Here are some rows, each followed by its group. Rows of different groups can look alike.
tensor([-53,  33, -70,  62,  42,   2, -26,  10]) K
tensor([ 12,  21, -16, -21, -58,  28, -42, -32]) J
tensor([ 19, -43,  54,  19, -38,  31,  -8, -22]) B
tensor([ 41,  40, -49, -40, -44,  17, -20,   2]) J
tensor([-30, -15,  56, -31,  -4, -38,  85,  34]) D
tensor([ 43,   1,  42,  54, -12, -27,  48,  18]) V
tensor([ 11,   3, -12, -19, -55,  39, -37, -40]) J
tensor([ -8, -31,  22,   2, -46,  52, -33, -34]) B
tensor([-67,  50, -45,  44,  17, -48,  24,  63]) K
tensor([-36, -16,  55, -58,   8, -10,  84,  30]) D
tensor([-82,  58, -48,  52,  43, -22,  -2,  31]) K
tensor([  4, -40,  33,  -5, -50,  27, -22, -45]) B
tensor([-26, -74,  50, -32,  35,  39,  -5, -44]) D
tensor([ -9, -67,  35,  -5,  48,  48, -35, -40]) L
tensor([ -7,  13, -41,  46,  74,  27, -48, -33]) K
tensor([-47, -67,  61, -63,  41,  14,  41,   8]) D
tensor([-33, -74,  53, -38,  45,  48,  -2, -23]) L
tensor([ -4, -33,  19, -23, -53,  41, -34, -34]) B
tensor([  6, -37,  26,   0,  39,  56, -44, -53]) K
tensor([-70,  49, -43,  43,  40, -50,  27,  58]) V
tensor([ 40, -16,  12,  56, -15, -39,  53,  27]) V
tensor([ 55,  33, -27, -31, -47,   7, -25, -10]) J
tensor([ 15, -27,   5,   8,  46,  42, -69, -38]) K
tensor([  1,  17,  26, -74,  -8, -63,  65,  36]) D
tensor([ 44,  50, -44, -68,  -8, -44,  13,  34]) W
tensor([-52, -51,  89, -43,  33,   6,  30,   1]) D
tensor([ 36,  30,   5,  45,  -7, -32,  68,  39]) V
tensor([  3, -19, -18,  46,  62,  27, -46, -51]) K
tensor([ -9, -13, -42,  45,  46,  29, -59, -35]) K
tensor([ -1, -56,  61, -28,  36,  46, -24, -39]) L
tensor([  3, -33,  20,  -9, -45,  34, -32, -51]) B
tensor([ 15,  26,  -2,  55,   0, -59,  61,  41]) V
tensor([  4, -17,  21,   0, -54,  29, -42, -39]) J
tensor([  0,  -6,  -6, -18, -70,  25, -37, -30]) J
tensor([ 29,  29, -28, -32, -52,  28, -36, -21]) J
tensor([-21, -60,  55,   1,  50,  40, -22, -45]) D
tensor([-36,  37, -19,  53,  10, -46,  52,  73]) V
tensor([-40,  42, -32,  39,  16, -60,  50,  71]) V
tensor([-27, -52,  56, -11,  42,  57, -23, -41]) L
tensor([-37, -26,  28, -80,  -9, -42,  61,  52]) D
tensor([-72, -46,  77, -39,  30,  35,   9,  -9]) D
tensor([ -8, -45,  50,  -5,  46,  58, -30, -46]) L
tensor([ 50, -32,  41,  37, -22,  24,  13, -19]) B
tensor([ 20,  22,   3, -62, -14, -57,  68,  47]) W
tensor([ 18, -21, -23,  36,  37,  42, -52, -42]) K
tensor([ 13,  22,  -6,  66,  -3, -51,  54,  43]) V
tensor([ 43, -42,  41,  25, -43,   3,  11, -12]) B
tensor([  6, -20,  -5,  -5, -46,  61, -33, -30]) J
tensor([ 43,  33, -47, -44,  -5, -53,  50,  43]) W
tensor([-69, -60,  74, -16,  56,  -1,  32,  -7]) D
tensor([-65,  62, -34,  40,  27, -55,  27,  58]) V
tensor([ 25, -46,  35,   0, -36,  31, -19, -40]) B
tensor([ 53,  38, -36, -46, -46, -25,   9,  -2]) W
tensor([ 44, -33,  38,  30, -48,   1,  18,   9]) B
Which group is second nearest to each row below, going by the average distance to the group's rows?
tensor([ 25,  11, -29, -29, -59,  11, -41, -25]) ~ B
tensor([ 55,  40, -41, -49, -29, -40,  -3,  32]) ~ J
tensor([-90,  32,  25, -10,  29, -56,  52,  66]) ~ D
Which group is second nearest to each row below, going by the distance to the centre of the group?
tensor([ 64,  46, -47, -36, -26, -16,  -6,  12]) ~ J
tensor([-38, -62,  69, -41,  44,  32,   3, -36]) ~ D
tensor([  9, -38,  27,  -1,  38,  53, -43, -55]) ~ B
Which group is nearest to each row below, going by the average distance to the group's rows?
tensor([ 36,   6, -16, -29, -43,  32, -47, -24]) ~ J
